A single turn carries every row of the set below to another of its rows. Some are shown first; where does it send the rows asked next?
z_237: [ 39.0   4.6  -4.9   3.7 -38.6   7.5  -8.4 -31.3  11.3   2.1 -50.3 -40.4]
z_273: [-12.1   2.3  32.5  31.4 -17.1  32.8  25.1 -17.3 -21.1  36.9 -12.3  -9.1]
z_140: [-16.1 -23.6  27.1 -13.5   2.2 -12.5 -12.7 -12.0   3.5 -48.0   4.1 -54.4]
z_805: [-19.8 -10.8   9.1  42.7 -41.5  30.0   9.7 -18.2   6.7 -18.3  21.1 -33.5]
z_519: [  0.0   7.5  -1.1 -39.3  -3.3  -2.0  -7.3 -27.8  -9.2 -62.9   5.3 -13.7]
z_299: [ 13.0 -33.3  -7.5 -34.7 -19.8 -30.7  -5.6  13.1 -23.6 -45.8   6.0 -11.5]
z_964: [ 16.1  -1.0 -14.7  -6.3 -34.4  14.9  21.2 -24.2 -27.8 -36.7  29.1  20.0]
z_212: [ -4.7 -28.0  14.5  -7.8 -21.0  15.7  17.4 -45.4 -33.6 -25.0  24.1 -26.9]
z_737: [-30.6 -38.0   1.5   4.3   0.0  26.0 -25.9  -3.2  33.6 -38.3  18.3 -13.2]
z_954: [ 31.2  -0.9 -24.5  17.6 -19.6   4.5   0.2 -11.7  28.8  52.2  -4.1  15.5]
z_307: [  8.0 -28.4   5.3 -22.5 -17.6  21.6 -15.1   6.0 -24.0 -21.9  55.2  12.1]
z_996: [ 48.3  43.2  15.3  38.2 -13.8  20.9   7.5 -10.1  19.0  16.3   2.2 -10.6]
z_684: [ 28.5 -28.7 -11.4  14.7  16.3   9.1  -8.8   2.4 -44.0  -5.4 -48.4   2.5]
z_158: [ 45.0 -14.5  -0.4  33.3   9.1 -12.3  -7.9  39.4  27.6  25.0 -25.0  -9.4]
z_357: [  4.8 -14.9  -3.2  -2.6 -18.3  27.4  13.0 -49.9 -14.2  31.4  19.5  20.8]
z_68: [  5.6 -23.6  34.9   7.4  33.1 -18.1 -25.1  34.6  22.2 -18.1 -21.3 -31.0]
z_445: [ 11.1   0.4  12.1 -28.5   9.3 -47.1  -7.7   3.4   4.7 -25.8 -46.3  -4.8]
z_510: [ 34.0 -30.6 -30.1 -17.3  -0.9  -8.0   9.2  19.1  13.0  15.3 -45.4 -35.8]
z_908: [  9.9 -22.8  45.3  15.9 -10.5  39.2  36.9  25.2  -2.1  -0.5  30.4 -12.6]
z_326: [-10.3 -12.8 -29.6   7.1 -24.9  -9.1  17.7  25.6  23.5 -21.9  37.6 -32.9]
z_264: [ 30.8  38.1   7.6   5.6 -28.9  -1.3 -15.3  27.5  33.4  29.1  -3.5  13.8]
z_841: [ 14.7  14.2   5.0   5.7 -27.9  22.0   6.6   0.4  -4.8  17.7  23.6  54.1]
z_296: [ 19.8   9.2  36.6 -28.7  30.5  -0.3 -18.5  16.4 -12.0 -44.1 -24.4 -21.4]
z_959: [ 37.7  27.1  33.9  17.8  21.9 -12.5   8.4   1.4   4.3   4.3 -48.8   2.9]
z_69: [ -3.5   7.0   1.7 -15.0  -4.3   2.0   6.6 -14.9  13.3  56.2 -44.2 -14.1]
z_130: [ -2.4   6.8  53.7 -17.4 -13.0  36.1  -7.9 -26.5  37.3  21.6 -13.1  -6.8]
z_930: [ 15.3  19.8   6.7   3.8 -23.1  37.9 -18.3 -15.5  18.5   9.9  53.9   5.4]
z_829: [ 51.8  25.1  25.7   4.4  -2.4  -6.5 -12.5  46.8   7.0  -6.8 -26.6 -28.4]
z_153: [-33.4 -16.5 -27.8 -15.0  28.0 -10.1 -27.6   9.6   6.4  -7.1  -4.0  14.7]
z_857: [ 14.2 -63.7  -7.3  -9.4  27.2  18.7  -9.0  30.3   5.9 -24.0 -15.3 -10.3]

z_908 turns into z_326
z_296 turns into z_829
z_857 turns into z_510
Now these:
z_158 turns into z_954
z_930 turns into z_307

A single turn carries every row of the set below to another of its rows. Some are shown first; where does it send the rows asked next?
z_815: [  8.3  12.8  20.2 -63.0   7.4 -18.9   4.4  49.3 -30.1   7.4   1.0  -5.7]
z_460: [  0.3   2.0  18.1 -16.9  24.1  17.1  33.6  42.0 -38.5 -33.3  29.3 -67.3]
z_29: [ 16.2  -7.5  32.1   1.7  18.9 -14.4  47.4  47.3   1.5 -33.3 -19.3  -3.9]
z_594: [-18.9 -41.2 -23.8  12.4   7.2  26.8   9.0  40.4  19.7  10.2  18.2 -55.2]
z_905: [-14.3  -2.1 -18.5  23.0  38.4  41.8 -33.1  41.5 -43.6 -18.5  41.0 -29.4]
z_776: [ 37.1 -35.6 -11.0  32.4  15.8  -8.1 -20.9  10.1 -14.8  31.4  31.8 -41.3]
z_845: [ 23.7 -23.5  32.2   3.9  33.5 -30.8 -26.7  41.2 -38.1  25.6   5.0  12.7]
z_356: [ 18.2 -13.3  25.4  -6.5  30.9 -22.8  50.3  43.4 -10.8 -29.4 -21.1  -3.8]
z_711: [ -1.3   2.6  15.5 -23.1  16.1  10.0  38.3  48.2 -25.5 -35.4  34.8 -64.7]
z_911: [ 51.7   3.3 -22.0   5.4  -1.8 -27.9  10.0  21.2 -10.3  10.5 -17.1  23.6]
z_16: [  1.1 -14.5 -16.3  17.5  23.2  51.9 -28.1  52.3 -29.6 -20.9  48.9 -33.8]
z_468: [  6.1 -16.8  24.9 -11.7  28.4 -30.0  45.2  44.0 -12.8 -31.3 -17.3   7.1]
z_303: [-12.7  19.4 -32.6  27.9  -6.1   6.9 -20.3  39.2 -28.7  46.1  10.1   2.2]
z_126: [ -9.2 -10.5 -20.5  17.4  19.1  48.6 -32.2  49.1 -45.4 -18.8  43.2 -31.9]
z_576: [ 45.1  -3.8 -14.6   2.0   1.4 -21.2   6.7  13.3 -15.8  22.7 -10.8  32.1]
z_592: [ -1.6   8.2 -22.9  36.1  -0.7  19.6 -34.8  41.6 -17.0  46.2  -0.7  -9.8]
z_691: [  1.1  -2.9  19.0 -24.1  16.3   9.4  25.0  39.7 -23.5 -41.6  30.1 -67.0]
z_193: [ 10.7 -17.4  35.1 -16.3  18.2 -24.7  45.4  38.7  -8.0 -24.6 -22.1   1.1]
z_66: [  0.6   8.0 -34.7  27.1   2.4  14.3 -33.8  45.9 -19.8  50.8   9.8  -7.7]
z_117: [ -3.3  10.4 -33.7  32.0 -11.4  10.8 -32.4  48.3 -22.6  40.8  -0.6  -3.0]
z_537: [  9.3  12.7  19.9  -9.7  28.0  17.2  24.7  33.2 -25.5 -39.9  26.8 -69.0]
z_184: [ 46.9   5.5 -20.0   0.4   0.9 -29.8   1.1   7.0 -18.0  16.1 -15.6  25.1]
z_833: [ -3.3 -25.4 -20.7 -54.1  11.5  26.3  10.3  43.4   2.5 -36.0  18.4 -12.7]
z_385: [ 44.1   4.1 -21.6   5.7 -11.1 -20.7  16.6  18.6 -12.1   4.9  -4.0  36.6]
z_74: [-10.4 -14.0 -19.5  13.7  28.2  41.1 -33.8  52.4 -28.9 -19.5  46.2 -38.9]

z_117 turns into z_460
z_576 turns into z_74
Now these:
z_815 turns into z_776
z_184 turns into z_16
z_29 turns into z_303

